Each named move below is a turn or a mirror, shown by a few rows before and after it. Which moves, in which order, take the first row of each later pair to the second? The first pair is answered.
J_551 (before -> after):
[ 12 -50   0   8   9   2   1 -14  32 -11  -3 -14 -11] -> [ -4 -50  15  14  -4   5 -10 -15  -2   4 -25  -2   7]
[  8 -32 -21  44 -27 -38  -6 -20  16   9 -42 -29   3] -> [ 14 -29 -23  48 -21 -35  -4 -15  20   6 -38 -30  -7]
[ 40  -8 -10   9 -12   9  14   8  -1   7  10  -6 -13] -> [ 24 -17   2  15 -30   8  -3   2 -25  20  -7   4  -8]
[  1  37  12   7  -2 -12  16   7 -24   2  11  -4  -3] -> [  4  39  10   8   1 -12  15  11 -22   7  17   3  -5]
J_832 (before -> after):
[ 62 -17   1  19 -28  -9  39  39  12 -13  26 -12  -6] -> [ 54  13   6  -1 -28   3  38  47 -14  -6  51 -11  -5]
[ -1   6 -10 -36   6 -13   0 -21  -5 -17  11   1  30] -> [  7 -17 -10 -25  10 -26  -7 -24   9 -17 -10   4  29]
[ 18 -17  17   8 -28   7 -31   5 -26   9 -26   2  21] -> [ 19  -6  17   1 -23  11 -28   8 -30  11 -17   3  21]
[ 24 -11  24  20 -44  -9  10   7 -42  29 -45  23 -36] -> [ 16  11  27   2 -45  -2   8  16 -56  30 -33  28 -34]
J_612 (before -> after):
[  2 -34  -9  27   6  -3   3 -18  17  -6 -30   4   4] -> [ 10  21 -39  15  11  -9  27 -13  14  14 -13  -6  -7]
[ -4  40 -31   9  19 -25  30  -7  17  54 -16 -10 -32] -> [-14  60   6 -28  15   7   8  11 -22  20  52   2  -6]
[  5  22 -27 -21  30   9  24 -13  36 -26  15  -3 -15] -> [ -7   1  -1 -30  25  22   7 -12  31 -39  27   2   6]
[-18  -1  11   3 -16  13 -25  -2 -20   0 -12  11  14] -> [-13  -5   3   6 -16   4 -16  -9 -16  11 -26  11   3]

(2 to 3 moves a pair)
[-35  25   6  -2  -8 -39  -7  17 -43  29 -27  17  23] -> [  1  40 -34   1  12 -59  44  26   9  13   3  -8  -7] | J_832 then J_612 then J_551
[ 28 -38 -37  14   9 -27  12   6  -1  28 -45  23 -30] -> [ 11 -55  27 -18  -1  14 -34  15 -32 -22  17  36  24] | J_612 then J_612 then J_612
[-15 -37   9  45 -30 -11 -17 -20  -3  46 -74  15  11] -> [-34   2  21  22 -33   8 -23 -13 -35  62 -56  24  17] | J_832 then J_612 then J_612
[ 28 -23 -30  23  12 -29  28 -10  42   1  -3 -14 -23] -> [ 15  37 -42   1   8 -28  40   1  16  28   3 -14 -34] | J_551 then J_612 then J_551
[-28   4   6 -33  24  16 -11   5   0 -10  35 -15  -5] -> [-40  19  -3 -40  20  16 -12   6 -12   9  19 -11  -7] | J_612 then J_612 then J_832
[-30 -39  18 -27  15  17 -37  -5 -10 -31  29  19  25] -> [-54  14   9 -36   9  21 -29   0 -34  -1  22  17  19] | J_612 then J_832
[ 42 -16 -28  31  -9 -20  37  -3  42  12 -36  -8 -28] -> [ 43  20 -41  13  -7 -10  48   8  33   8   4 -14 -28] | J_612 then J_832
[ 33 -22  -9  45 -10 -21  19   7  13  23 -33  -2 -14] -> [ 49 -38   2  40  -9 -12  17  18  23 -12   5  -3   2] | J_612 then J_612 then J_832
[ 19 -70  15  25   4  -8 -11  -8  25 -38  -6  -2   6] -> [-28 -19  42 -17  -5  22 -37   1 -38 -29  19  20  28] | J_832 then J_612 then J_832
[ 33  44  12  -1  -9  26  53  46 -24  -2  47   7  10] -> [ 12 -50  53  42 -28  22  10  19 -28   2 -28  30  34] | J_551 then J_612 then J_832
[-28  60 -12 -16  26 -38  10   6  13  20  -7   3 -27] -> [  8  -3 -12   8  38 -55  11  -5  58   0 -26   1 -25] | J_832 then J_612 then J_832
[-31  38  33 -35 -31  35 -27  24 -36  14   9  55   5] -> [  5  74  -8 -28 -15  15  22  38  -7  28  27  35 -23] | J_832 then J_612 then J_612
[ 28  23 -33  -4  14 -14  20  22  25   2   5 -22 -28] -> [ -2 -26  35 -12  -9  17 -40   8 -15 -19   8   3  23] | J_612 then J_612 then J_551
[ 19 -29   5   1 -21  45  -2  11   6 -25  43   9  26] -> [  5  42 -25  -1 -22  37  26  19 -13  23  29   3   1] | J_612 then J_612 then J_832
[-14  34  14 -13 -32  19 -14  13 -53  18   6  12   5] -> [  9  43 -27  14 -26 -13  24   6 -21  29  -2   0 -28] | J_832 then J_612 then J_832
[ 28 -69  31  48 -14 -20   5   5  41 -19   8  -5  14] -> [ 19 -63  49  24  -1  -3 -12   7  27 -37  34  -6  26] | J_832 then J_612 then J_551
[-46  51  -1 -39   3   9  -3  -3 -29  12   4  -7 -14] -> [-21  -5 -22   8  11 -25  10 -21  20  23 -56 -16 -31] | J_612 then J_832 then J_612
